In the data rows, the value 128 means zero.
The table, row by row:
[148 120 127 154 128 101  93 152 140 124 149 141 170 125 132  95 135  91 102
 140 128 141 101 145 142 141 162 109 103 119 143 138 100 119 114 168 134 126
 120  70  68 184 143 128 109  97 160 114 138 125  93 162 128 107 127 113 120
 128 161 127 151 120 116  82]
[132 134 122 117 115 124 141  69 114 132 109 119 140 127 140 138 100 106 110
 160 142 145 140 129 120 134 122 119 122 142 184 160 177 125 127 111 108 111
 120 154 132 115 108 119 130 157 139 143 125 128 132 149 143 140 122 125 136
 116 116 146 125 109 141 137]
[108 135 181 109 140  87  91 134 141  94 105 141 120 159 113 141 110  78 128
 142 167 101 154 114  72 122 171 118  91 123 183 169 112  74 139 115 142 135
 128 161 160  95 111 130 133 139 143 151 127 155 123 129 114 122  68 136 150
  68 123 177 106 147 135 168]
[170 123 121 130 107 113 120 118 109 112 128 128 110 159 171 118 126 112 116
 116 134  48 150 117 102 173 135 114 126 146 169 138 149  99 138  97 130  87
 131 129  99 143 137 106 168 160 111 108 146 107 104 215  99 101 136 129 170
 175 101 151  84 152 149 137]
[133 117 112 173 135 134 142 174 138 111 113 115 104 149 129 122 154 142 165
 127 110  63 132 107 150 125 140 155 156 137  71 115  86 156 110 112 160 128
 155 155 154 118 125 125 146 108 100 106 118 108 153 114 115 136 150 110 121
 141 123 121  99 135 135 172]
[121 121 128 143 150 109 113 174 145 138 141 137 107  98 106 106 147 126 139
 108 115 131 113 115 124 117 103 130 141  92  62 103  94 141 117 154 147 133
 108  90 104 151 146 148 124 102 140 111 117 121 141 110 149 106 134 107 111
 112 131 107 168 145 116 120]
[126 128 110 141 103 134 179 103  93 175 112 120 106  97 114 157 116 141 123
 116 132 137 127 133 149 102  95 141 164 153 121 127 148 134 121 114 123 152
 125 144 161  92 101 138 156 160 105 144 134 115 144 134 136 151 162 112 131
 135 103 122 134 124 145 129]
[138 130  86 139 119 187 163  65 137 128 110  78 187 166 172 126  99 125  98
 210 130 153 135 156 181 121 130 131 145 149 193 143 186 171 129 116  95  84
 152 163 112 137 111 102  80 139 131 123 115 142 126 141 160 149 137 110 104
 141 147 140 107  69 138 161]
[156 147 109 136 121 151 130 140 164  72 106 109 123 203 177 104 133 114 158
 165 131  29 153 104 121 142 148 143 130 157 163 117 129 120 113 105 141  71
 148 175 129 137 141  96 136 141 110  91 125 141 141 166 125 130 121 102 135
 140 135 154  68 137 126 201]
[132 126 120 131  88 154 122  96 126  93 129 107 165 171 137 135 115 121 118
 158 157 112 131 155 145 139 188 130 107 168 193 140 109 113 123 136 121 147
 159 160 146 130 111  96 128 140 115 134 138 145  91 149 100 158 117 145 132
 146 136 155  92 110 125 117]
[ 98 130  84 124 120 144 136 122 140 119 141 115 122  75  81 104 157 142 132
 149 102 204  84 128 151 114  97 116 121 131  70 102 125 156 103 165 138 144
 104 127 149 128 111 136 125 114 132 157 115 103 141  64 157 167 137 129 113
  87 141  91 178 100 112 102]
[157 116  93 174 114 150 164 137 132 142 117  95 160 145 153 114 110 129 110
 165 124 114 121 144 194 113 131 151 151 130 117 123 114 169 105 136 127 132
 154 124 117 144 121 115 104 117 125  99 131 129 127 152 151 135 165  79 107
 151 136 120 121 100 139 129]
[115 126 157 134 158 132  93 151 161  76 114 125 185 179 142 132 117 101 124
 168 139 142 134 138 120 129 194 122  98 102 165 181  96 134 135 132 123 118
 153 142 108 143 136 121  86  84 152 112 127 149  97 103 124 114  84 134 114
  99 161 158 102 103 131 145]
[113 124 110 114 147 151 138 143 151  94 121 128  78 144 142 103 164 160 169
 118 102  67 135  77 101 139 107 139 134 130  71 108 137 146 143  93 138  87
 126 157 128 120 156 118 140 122 101 105 122 106 162  97 124 124 113 151 128
 135 122 118  95 152 119 178]
[180 125  81 138 113 145 161 102 134 160 149 121 146 132 191 107 115 148 104
 133 102 128 132 142 168 126  89 132 165 126 147  87 171 165 126 118 100  79
 120  82  56 190 158 120 115 148 136  84 132 135 129 189 163  92 168  90 107
 198 134 108 143 120 127 105]
[154 125 136 124 107  73 110 138 100 127 115 141  79 119 113 124 123  82 110
 118 144  63 139  99  82 150 136 109 120 142 145 148 129  78 110 121 154 119
 101 115 122 110 114 125 187 163 122 133 153  90 126 205 114 114 148 122 183
 104  84 161  97 158 152 149]
[102 117 157 142 147 138 110 172 140 122 145 135 162 139 109 145 153 157 134
 102 124 154 119 151 148 127 175 143 106 107  86 144  63 139 148 141 132 184
 157 120 150 143 146 134  95  70 118 115 129 143  97  54  97 145 112 172  99
 156 164 112 123 131 119  98]
[130 121 149 141 154 115 122 151 142 139 121 132 163 117 133 126 122 109 116
 137 128 158 114 141 136 110 131 126 124 105 115 144 109 141 121 147 129 143
 122 101 114 147 132 156  99 103 160 124 112 152 122 103 151 112 119 100 100
 109 148 127 149 118 126 124]
[ 92 149  92  95 103 105 131 109 135 112 136 117 112  60  64  84 127  88 136
 181 126 211  79 121 130  98  86  89  91 146 103  99 134 119  59 203 152 145
  59 130 150 118  83 154 129 138 150 177 105 113 159 100 198 164 131 101 115
   8 136 108 203  91 104 110]
[130 121 136 135 123 131  96 115 124  65 124 129 132 168 139 126 140 116 136
 144 148  82 134 107 111 165 182 119  91 150 164 165 118 105 146 117 134 105
 146 165 130 126 132  96 146 128 117 124 139 111  95 143  90 141 115 173 153
 133 128 153  59 122 134 145]
[147 125 101 142  97 155 134 102 128 104 132 110 158 149 146 112 121 125 107
 169 139 124 126 135 148 155 162 112  99 154 167 140 140 125 118 134 120  98
 136 140 113 152 125 100 132 140 125 122 140 111  94 175 114 142 140 137 132
 143 137 142  96 103 130 114]
[149 137  78 131 117 184 170  77 138 101 105  98 142 165 184 113 116 140 129
 180 122 102 134 123 165 143 122 127 157 146 175 131 177 161 129 101 106  63
 145 171 110 144 133  92 120 148 126 109 121 120 139 160 145 130 152 114 127
 152 129 139  86 103 138 170]
[132 125 107 152  96 161 144  74 105 122 125  89 170 135 124 140 113 111  99
 180 150 161 105 165 169 137 178 122 102 168 178 162 134 131 112 147 125 142
 150 153 160 118  93 100 129 130 123 148 134 125  89 140 119 178 154 130 126
 125 138 145 105  87 146 117]
[186 111 100 176 105 120 150 155 120 163 131 121 125 140 159 100 131 124 109
 114 106  86 124 131 162 139 109 135 166 129 121 103 109 134 102 131 151 115
 123  79  83 170 142 117 141 141 124  74 142 119 129 202 136  98 184  82 124
 189 129 115 113 128 142 118]
[123 140 136 120 157 141 152 103 122 138 109 131 124 147 159 153 112 141 127
 132 132 116 157 127 119 119 119 138 163 113 150 148 167 138 160  94 100 109
 143 155 123 108 134 129 121 148 130 122 125 138 143 128 126 108 120 134 132
 134 125 147 112 131 142 160]
[116 131  89  99  99 130 124  82 121 100 140 119 114  91  91  84 133  98 108
 177 122 170  94 116 112 149 107  80  92 153 128 115 171 119  98 165 132 103
  74 125 117 131  94 120 152 143 141 166 128  88 124 143 151 155 144 142 155
  76 111 128 154  97 116  99]
[128 147 158 111 145 130 119 125 155 136 137 128 178 157 147 129 110 140 124
 116 132 143 137 162 139 120 152 142 125 116 162 125 119 127 142 130 108 134
 152 113 113 163 145 129  90 107 145 114 125 189 112 120 123 119  98 138  97
 163 159 133 138 128 110 103]
[ 93 144 138  86 141 115 171  78 101 185 106 137  95  55  88 170  93 122 106
 136 144 206 121 120 103  86  55 106 140 119 140 127 202 116 130 135 108 136
  77 136 157  79  81 168 133 162 157 187 116 119 174  92 182 137 123 119 139
  42 103 122 197 116 134 143]
[132 116 139 130 114 120  93 120 121 121 159 124 172 124 108 128 131 105  90
 142 150 169 107 170 130 155 168 108  80 131 161 153 114 106 121 160 115 151
 124 106 109 150 119 117 114 108 138 144 142 131  80 141 110 137 134 146 131
 130 149 128 138 106 119  69]
[124 118 154 150 149 105 131 198 119 157 115 150  69 118 108 148 153 154 161
  63 111  51 149  94 109 109 116 166 163 109  46 102  83 132 134 105 166 173
 146 131 161 102 140 138 158 120 104 109 125 115 163 106 110 102 134 117 143
 145 101 114 111 182 144 167]
[110 125 131 149 122 157 154 106 115 142 113 110 146 121 103 165 112 144 130
 149 144 170 121 157 162 113 153 150 132 153 126 151 110 147 130 121 132 175
 152 159 177 100  96 127 115 119 110 157 125 134 118  81 110 170 128 135 114
 123 138 130 120  99 134 126]
[146 124 121 102 168 130 115 155 163  98 123 154  75 173 179  96 161 155 170
  94  94  29 152  65  74 161  90 128 154 108  97  97 154 143 167  79 132  38
 121 136  86 144 195 120 138 129 119  67 130 110 156 161 107  72 110 141 152
 167  97 126  89 189 118 184]
[106 117 134 135 122 136 120 126 122 128 145 132 127 106  95 137 137 140 130
 129 127 158 101 132 142 124 141 120  97 134  94 135 105 125 122 148 132 166
 119 125 145 121 110 124 136 114 125 145 127 110 118  92 118 151 127 152 128
 118 136 112 130 119 128 101]
[ 99 118 183 144 155 121 117 143 134 142 107 134 180 141 110 172 100 112 113
 133 154 167 129 156 133  92 167 153 125 101 138 185  88 137 137 135 129 185
 151 137 152  91 102 156  83  95 153 138 114 160 115  64 118 138  94 128  98
  85 152 150 137 120 138 146]
[136 116 124 107 126 101 117 123 119 140 146 147 120 102 126 123 124 117 117
 124 119 146 118 124 111 140 112 102 115 120 133 123 152 118 125 138 124 107
  89  93 104 142 124 139 138 133 145 142 139 113 124 154 139 113 128 132 139
 135 122 120 160 140 127  89]
[106 118 146 100 160 110  97 162 149 116 164 152 136 106 116 111 152 136 141
  98 113 174 112 125 100 137 122 107  94  85  83 116 117 136 145 159 122 123
 106  84  88 161 164 155  98  88 151 125 116 131 117  74 135 106 101 159 115
 120 150 103 172 139  98  91]
[125 128 126 137 142 134 171 124 134 155 102 122 129 103 126 142 108 113 129
 142 123 169 130 127 151  85  88 135 166 110 113 131 146 151 119 135 127 127
 115 116 130 113 121 146 107 132 149 130 118 132 155 120 172 109 145  88 110
  98 139 122 156 109 131 145]
[169 129 125 135 141 114 158 117 126 162  97 122 136 147 186 135  88 105 103
 139 137 102 162 121 134 114  97 136 169 108 170 142 175 132 124 102 112  84
 129 117  89 123 129 131 132 156 141 110 131 138 158 195 161  85 135  75 134
 134 119 151 131 116 153 164]
[128 119 150 135 144 116 131 137 130 125 105 127 143 139 134 138 105 109 122
 144 142 125 136 128 119 110 129 128 129 109 143 156 130 128 134 120 128 133
 131 136 130 110 122 143 118 127 143 132 121 146 132 114 140 124 117 107 130
 106 122 149 131 121 142 158]
[101 133 154 114 173 141 110 144 151 101 118 141 116 152 127 135 135 151 151
 113 115 119 136 105  99 124 133 136 127 102 111 140 115 152 169 111 125 115
 144 160 143 107 147 139 100  99 128 130 114 138 145  63 110 118  96 154 114
 122 129 132 118 139 120 148]
[109 152 148  95 153 138 114 126 159 114 138 139 118 154 152 137 122 135 153
 117 128 133 147 113 102 117 106 131 131 110 146 119 160 126 150 108 111  99
 131 143 110 132 153 146 102 123 150 113 103 166 150  96 143 108  88 137 114
 125 148 130 134 141  98 142]
[126 148 127 114 121 134 152 106 123 148 114 123 119 134 140 141 110 139 141
 125 131 107 149 115 140 108 112 140 149 141 142 107 146 126 133 106 124 119
 136 154 154 117 122 131 123 164 115 129 126 148 150 134 131 128 130 119 125
 136 112 126 126 139 119 150]
[ 91 141 115 100 161 160 167  74 135 136  91 113 135 131 127 158 100 137 128
 176 134 181 139 115 136  85  96 133 142 123 154 150 192 163 146 106 105 112
 132 190 167  80 102 152  97 129 137 162  99 134 166  61 157 153 108 125 108
  68 121 134 146  91 132 182]
[118 120 119 140 150 145 135 184 145 124 142 128 101 144 137 131 163 183 170
  77  96  80 143 110 130 132 116 158 164 112  49 100  93 167 152 101 138 122
 149 124 126 137 176 130 117  92 102  84 121 133 148  90 102 110 125 136 112
 184 135  97  97 163 109 142]
[115 134 142 115 120 126 101 138 144 111 154 126 155 147 117 127 136 136 148
 114 133 132 127 143 123 133 152 131 112 138 136 104  98 114 128 136 124 152
 146 123 133 143 137 120 109 112 131 122 128 159 112 102 112 142 113 144 112
 134 151 118 140 132 100  94]
[145 124 117 142 129 148 176 119 111 188 110 121 117 121 154 151 114 162 125
 109 117 125 149 138 154 102  91 148 186 127 117 116 159 151 140 104 118 130
 149 127 134 111 135 130 131 143 108 118 126 127 158 144 143 126 156  99 124
 161 107 122 129 134 148 142]
[ 91 142 159 114 129 123 113 146 125 118 133 135 108 109  79 146 140 141 164
  99 134 144 122 118 104 116 143 134 120 139 102 114  90 105 136 132 138 173
 140 156 183  96 118 138 139 121 115 155 119 143 142  72 105 163 107 155 127
 111 128 123 131 141 110 124]
[102 133 116 119 146 186 131  92 149  88 120 105 164 156 137 130 121 134 129
 192 121 175 112 133 159 114 141 129 111 129 152 154 156 168 144 125  97 106
 145 167 142 121 126 129  87 113 131 137 111 146 132  79 140 153 111 141  95
  99 157 136 122  79 118 151]
[143 125 129 105 132 105 122 133 122 146 133 153  77 105 144 130 140 140 140
  78 118  75 143  91  93 146  84 117 146 120 104 104 150 119 152 109 142  90
  96 109 105 115 148 135 159 151 125 114 136 112 149 159 125  96 139 128 160
 142  95 124 128 171 129 136]
[155 113 155 166 132 136 181 122  96 242 116 127 162 129 157 196  92 161  90
  79 152 135 154 191 179 102 122 173 200 114 155 141 139 142 156  94 104 189
 182 108 139 110 113 140 118 135 117 114 135 164 115 154 124 107 155 101 112
 211 119 125 122 136 154 107]
[133 111 130 143  84 105 123 135  81 145 138 139 103  89  93 147 141 129 117
  90 135 110 118 135 129 138 152 125 119 153 114 130  96  99 111 137 147 170
 120 116 164 107 106 122 182 147 108 157 152  92 114 158  98 145 163 148 164
 147  97 133 119 146 144  91]
[137 116 106 153 127 157 142 153 139 148 155 115 163 127 149 104 143 156 122
 115 105 158 106 158 181 130 133 140 145 126  96 104  94 175 112 140 120 132
 151  90  88 186 160 129  91  97 126  96 122 139 105 115 126 124 148 123  90
 189 162  94 128 112 107  84]
[110 122 147 118  92 114 101  94  91 102 130 122 138 105  74 134 123  97 103
 154 158 177 104 144 114 155 170 102  64 143 165 164 127  88 115 162 135 170
 113 135 164 104  78 113 149 137 128 186 138 107  92 131 109 177 123 155 146
  76 123 142 128 103 135  97]
[130 122 115 137  83 112  97  97  94  90 139 122 122 115  82 111 134  97 111
 160 153 122 105 140 115 168 182  96  70 164 162 146 109  86  99 158 141 158
 115 139 154 118  83  98 174 143 123 169 157  87  80 159  97 168 146 161 161
 105 123 147 107 114 147 101]
[137 122 143 128 169 115  98 192 177  92 128 148 113 162 165 104 160 131 158
 105 106  70 139  97  94 139 119 146 133  94  87 123  98 139 142 118 148  84
 129 116  86 161 174 128 117  97 134  80 126 126 138 118 120  82 105 124 126
 136 133 129 104 154 119 172]
[122 142  97 115 162 174 151 104 157 111 121 107 135 129 160 107 132 140 137
 162 104 159 132 106 147 120  88 135 146 112 115 117 168 183 140 124 102  77
 122 145 109 135 146 134  98 122 139 111 105 132 163  94 164 128 122 122  93
 106 154 106 149  98 117 158]
[166 147 157 121 150 138 146 149 137 156 138 141 140 180 200 141 105 158 130
  91 133  60 183 136 126 127 111 166 190 120 167 107 140 132 173  66 110 103
 166 121  99 150 174 120 109 144 123  80 132 192 140 155 108  61 104 110 114
 212 132 130  93 163 119 150]
[159 113 114 184  74 111 170 137  72 178 118 114 112 101 109 135 106 123 101
 125 138 111 128 159 175 105 122 136 162 145 111 130 109 111  95 134 155 179
 127 112 155 105  87 127 164 150 110 130 135 106 132 178 134 143 188  76 146
 138 102 121 130 118 160 114]
[133 135  97 126 123 170 121 127 146  41 122 112 113 184 158  91 162 142 166
 158 109  58 133  82 122 159 149 133 126 149 122 129 124 149 136 103 137  70
 146 184 134 130 143  85 143 127  96 104 134  95 134 132  94 145 123 157 137
 145 124 138  62 135 133 183]
[136 149 115 106 138 163 153 101 148 144 135 114 139 148 171 125 105 135 129
 145 121 148 148 132 144 105  90 138 150 138 163 115 174 140 130 110 106  93
 134 140 118 134 143 125  99 149 128 122 112 168 143 131 149 112 105 107 107
 136 138 132 138 120 115 143]
[124 133 155 100  95  79  77 141 110 122 160 155  77  97  90 119 148 114 142
  77 131 100 127 115  75 163 136 109  95 144 119  95  97  67 115 146 152 152
  90 105 143 131 126 131 180 142 119 147 145 110 111 157  99 122 115 154 174
 127  99 133 140 180 113  95]
[128 123 139 119 161 143  95 156 152  89 126 144 122 169 161 131 145 143 154
 110 120  80 151 104 106 151 145 142 126 115 117 136 128 138 164  95 112  91
 148 134 106 139 171 110 112 105 119  99 129 140 134 112 102  93  99 151 130
 150 127 128  94 149 124 154]
[137 125 148 111 148 114 147 121 112 209 126 151 110  95 144 147  97 132  94
  78 123 157 148 143 119 110  67 125 168 104 133 116 174 126 147 126 111 136
 113  80 107 131 147 150 123 151 147 133 125 140 147 157 159  83 130 108 135
 142 109 117 179 143 129 114]
[129 108 116 159 101 158 127 112 116  97 126  88 164 161 135 122 134 138 125
 153 140 112 114 151 162 142 183 133 112 157 151 147  91 137 123 119 127 142
 170 148 143 125 113  88 124 115 109 119 139 115  89 135  90 166 145 146 126
 159 139 144  82 113 149 119]
Behind each row are 2 hidden switches, each 1 (on) or 0 (off), listed from the one that spreads the rows most. The rows also spread widely along 7 other directions, which tell nothing about the switches. Each is on in fewer than half of the rows of the table.
Further rows, each followed by whether each switch is on (1) or off (0), in that order:
[113 125 119 139 117 139 135 135 116 152 140 126 138  94  89 136 142 140 126
 125 131 185 107 157 157 119 134 126 121 129 101 125  92 138 118 154 125 173
 128 115 149 121 111 140 121 104 126 146 125 120 120  91 125 161 132 137 108
 126 139 107 156 105 133  80] -> 0 0
[133 117 159 103 136 110  98 122 140 116 129 142 140 141 129 140 122 103 106
 122 140 130 138 136  98 153 155 107 102 123 174 171 141 104 139 124 106 116
 131 121 111 127 134 129 128 130 145 137 135 135 104 141 115 116 102 153 142
 116 132 152 122 133 137 115] -> 0 0
[127 146 135 135  96 142 160  97  98 184 127 109 163 110 114 175  86 126 110
 131 152 189 126 170 178  87 129 147 147 155 163 113 132 115 118 147 113 178
 149 138 175 105  91 132 123 154 123 159 124 166 119 128 142 154 144 101 103
 134 128 125 146 108 125 101] -> 0 1
[134 134 123 143 113 136 187  58  95 164  73 104 153 129 134 167  66  93  88
 193 166 172 147 144 163  93 113 139 151 139 194 176 184 129 115 115 112 135
 140 179 161  72  69 136 123 171 135 162 111 140 156 144 183 151 142  82 121
  75 119 161 126  81 167 179] -> 1 0
[120 139 124 112 131  91 141 115 117 146 103 134  96  82  93 124 119  94 118
 152 137 154 119  96 101 104  92 105 123 120 120 135 161 113 106 142 146 127
  84 141 155  83  95 152 152 152 144 165 119 100 171 126 169 144 133  93 142
  40  98 146 161 129 139 159] -> 1 0
[ 94 146 114  84 149 115 103 114 151  80 128 146  97 107 109 111 142 115 149
 141 114 152 117  94  76 144 100  95  88 127 106 137 153 126 137 133 135  88
  88 150 129 110 131 146 138 135 136 152 113 104 152  96 141 138 102 150 152
  64 122 128 142 128 116 141] -> 0 0
[141 119 152 136 125  87 104 142 118 112 124 141 124 134 123 118 126  86 115
 128 142  95 132 122  99 143 159 117 104 117 138 152 107 100 118 138 151 133
 112 121 122 119 111 126 154 123 132 129 140 114 120 156 112 116 125 134 154
 107 117 145 118 144 146 135] -> 1 0
[119 128 107 117 100 132 112 108 107  83 129 119  87 126 108 115 155 125 142
 143 134  77 116  94  95 173 153 112  88 164 136 141 129  96 115 124 151 117
 115 166 166 106 101 100 185 153 103 151 144  80 125 156  93 168 141 164 175
 108  93 144  90 135 148 147] -> 0 0
[104 124 141 136 145 139 116 129 133 123 120 133 147 138 118 157 137 142 146
 133 130 143 138 139 129 123 142 144 129 121 123 145 120 135 146 120 118 143
 155 148 158 111 129 127 112 104 124 134 114 133 122  91 107 140 112 150 118
 131 137 132 120 130 130 141] -> 0 0
[140 123 149 127 103 107 143  76  73 183 122 134 148 102 120 170  84 102  75
 136 171 168 143 163 128 121 135 118 124 128 201 168 171  97 128 128 100 167
 128 123 136 100  81 136 143 163 153 178 143 143 108 178 141 129 134 120 150
 118 109 146 149 108 156 104] -> 0 0
[109 120 155 110 152 112  85 154 138 116 152 152 132 124 101 132 149 133 134
 104 133 141 115 129  99 147 150 119  93 104 108 128 102 118 148 140 127 147
 124 114 123 134 147 139 112  99 138 138 121 130 104  88 107 119 102 166 131
 123 137 122 142 144 110 102] -> 0 0
[121 132 130 110 152  96 108 173 154 123 130 144  94  99 101  98 142 120 142
 108 106 143 113 105 106 114  95 112 115  93  65 106 107 134 124 152 146 129
  83  95 109 140 141 158 123 106 149 127 121 110 151 104 157 113 128 113 130
  84 131 107 172 146 110 121] -> 1 0
[134 155 105 106 106 112 116 117 130 122 154 123  90 110 121  96 139 127 142
 108 123 108 126 113 101 150 102 109 121 147 130  86 138  94 118 139 134 105
  97 117 124 134 122 123 151 160 121 140 133 118 138 166 136 131 141 129 150
 128 118 122 135 150 113 116] -> 0 1
[157 111 169 156 122  80 108 172 107 151 122 147 139 128 130 139 119 101 111
  97 139  93 146 147 120 139 159 134 129 121 137 152  96  92 128 133 151 155
 136  92 110 133 132 127 147 132 132 117 150 136 102 179 117 103 141 108 146
 150 120 143 117 143 147 117] -> 1 0
[130 122  77 133  94 140 118 146 136 109 166 127 117  94 112  72 165 145 135
 125  94 139  78 127 152 146 115 112 109 141  69  78 100 145  94 164 142 125
 105  94  99 173 135 113 142 114 119 114 139  98 115 135 135 150 169 131 124
 149 132  87 146 108 108  78] -> 0 0
[122 118 109 122 122 131 113 128 143 106 146 130 125 120 130 103 151 130 133
 142 109 151 110 121 131 141 120 119 115 129 103 101 136 140 123 148 123 107
 113 114 102 155 148 128 120 114 138 120 127 106 129 115 144 129 132 138 123
 126 142 101 152 120 113 104] -> 0 0
[113 109 206 136 191 136  85 200 154 109 126 166 145 191 158 167 153 170 172
  48 128  74 171 126  96 141 183 172 137  81  95 157  63 143 191  78 123 139
 210 132 125 133 193 134  96  69 115  87 126 177 104  78  60  81  78 181 115
 187 156 136  82 183 115 147] -> 0 0
[140 132 141 128  91 100  98 132 113 140 158 135 138 118 109 122 128 126 125
  84 136 127 122 146 129 138 143 120 107 140 146  91 100  86 117 152 138 146
 110  84 117 157 135 125 141 141 127 145 146 132  94 164 115 122 132 129 133
 158 129 120 147 149 109  66] -> 0 1
[131 125 112 132 161 135 144 172 150 190 162 151 117  83 145 112 146 179 133
  66  77 158 123 135 147 107  58 142 178  87  41  65 129 167 139 131 124 128
 112  49  81 178 189 155  96 111 139  88 117 142 153 101 162  76 144 104  97
 179 140  66 189 145 109  84] -> 0 0
[ 88 147 101 103 120 156 130  79 122  66  96 109  88 121  87 119 144 123 164
 189 120 129 109  79 105 128 112 111 101 170 117 127 164 134 115 127 144 100
  96 213 188  73  84 113 166 149 109 171 114  80 158  96 135 189 121 150 153
  52 105 141 108 108 137 184] -> 0 0
[119 126 142 115 137 116 130 127 119 173 138 144 133  87 108 139 127 141 113
 104 126 199 108 150 130 102 110 123 134  96 110 129 142 129 140 150 113 162
 122  84 125 136 129 148 100 114 145 134 121 143 122  94 147 125 120 126 120
 119 138 106 176 121 119  88] -> 0 0
[101 163  95  94  98 107 142 104 115 133 138 125  48  54  74  99 145 130 160
 124 113 140 111  93 103 112  48  97 127 158  86  65 149 100  96 150 154 122
  54 130 162 101  99 150 177 177 108 166 121  98 172 127 156 148 133 123 150
  83  96 109 188 153 107 123] -> 0 1
[148 124 168 125 111 100  91 152 121 128 160 150 130 145 137 137 138 121 132
  89 141  88 146 141 110 155 164 128 121 135 158 119  89  88 133 119 128 148
 143 108 112 155 143 120 144 142 119 119 153 148 101 163  79 102 112 146 145
 176 122 140 117 164 123  99] -> 0 1
[117 128 142 101 167 145 116 121 158 105 126 137 146 148 162 123 124 123 131
 136 118 161 129 125 107 141 129 116 111 104 157 153 151 137 156 120  92  89
 129 130  94 147 156 132  91 111 150 123 113 150 129 111 136 115 100 147 121
 115 152 132 139 110 116 136] -> 0 0
[138 143 132 129 117 143 138 122 135 164 146 121 140 127 141 131 120 134 127
 115 126 161 137 150 149 105 106 139 151 131 134  88 128 137 125 131 122 151
 137 108 125 145 140 143 110 132 130 119 122 170 125 118 145 122 134 115  97
 153 139 109 154 128 114 101] -> 0 1
[142 135 113 167 120 150 133 156 166 123 135  94 191 156 154 108 123 134 128
 146 118 151 118 166 197 104 142 154 146 120 124 101  83 162  97 152 129 136
 153  97 105 190 150 122  80  86 136  94 114 170 109 119 155 128 130  88  65
 157 182 104 136  94 102 111] -> 1 1
[146 111 103 157 106 132 133 129 116 135 139 114 136 134 136 126 137 145 115
 124 121 109 121 142 156 137 147 141 133 143 120 124 106 135 115 131 123 133
 149 117 118 140 139 111 139 126 104 109 139 128 113 146 111 130 155 124 129
 173 134 116 113 120 142 107] -> 0 0
[132 115 159 125 132  88 143 166  86 194 134 162  75  74  91 163 137 165 134
  46 128 109 146 117  99 110  83 139 161 113  71 104 119 113 136 112 139 185
 121  87 149  96 129 160 162 142 103 143 136 122 147 127 112 102 144 125 145
 145  86 111 152 178 130 109] -> 0 0
[154 128  89 114 108 103 155 112 104 174 142 143  74  68 113 107 128 130 106
 108 106 146 109 116 121 126  59 110 144 137  96  85 172 119  99 144 131 116
  72  81 109 138 122 144 176 165 124 131 144  89 148 188 155 114 171 112 151
 128  90 102 182 141 132 100] -> 0 0
[145 117 151 158 165 121 113 173 144 118 117 137 156 188 173 126 122 126 134
 111 131  76 155 131 125 137 164 152 148 110 135 152 104 143 146 102 125 121
 178 118  95 149 153 129 103  96 138  89 138 146 109 148 103  94 110 110 116
 163 142 143  85 143 134 161] -> 1 0
[ 82 131 149 121 168 134  99 158 153 104 130 138 121 133 103 139 157 150 159
 119 112 148 118 116 106 127 142 135 112 112  82 137  98 140 163 131 127 147
 142 156 153 112 146 131 104  85 128 138 121 132 135  37 107 144  90 169 108
 103 141 118 123 131 117 132] -> 0 0
[132 116 148 124 110 111  93 116  99  98 112 142 149 142 114 154 126  96 113
 127 166 115 132 136  96 167 200 111  80 143 183 187 125  83 130 126 129 146
 136 151 145 114 101 104 157 138 125 148 156 113  81 155  75 153 118 173 163
 130 118 169  84 132 146 113] -> 0 0
[114 156  66 146 105 163 168 137 147  97 110  96  93 123 106  91 151 144 175
 171 111 101 111  90 171  94  81 156 158 156  77  74 118 152  83 131 167 123
 123 176 171 110 111 115 142 138  96 114 113 107 182  94 163 175 151  97 102
  99 125 107 121 113 121 183] -> 1 1
[152 127 153 118 149  98 130 151 119 169 131 159 105 123 151 139 122 143 114
  73 129  85 154 121  99 138 101 140 158 104 127 126 145 115 150  98 124 119
 123  87  98 129 152 139 145 144 126 113 140 131 130 164 118  80 132 134 148
 175 100 126 118 171 139 124] -> 0 0
[136 123 115 130 122 147 148  94 112 131 123 115 139 144 142 130 117 133 109
 154 130 133 130 147 150 128 129 120 138 129 160 137 160 134 124 118 112 118
 136 127 115 129 132 118 130 143 122 124 130 124 127 147 131 133 137 125 125
 146 133 136 114 105 136 126] -> 0 0
[103 128 141 128 107  93  90 139 125  72 132 130 153 113  64 108 142  73 113
 163 145 173  84 139 114 144 193  94  48 136 127 167  83  95  86 186 147 171
  97 137 144 127  97 132 131  98 148 173 140  99  86 102 116 172 128 155 139
  54 147 146 149 104 129  98] -> 1 0
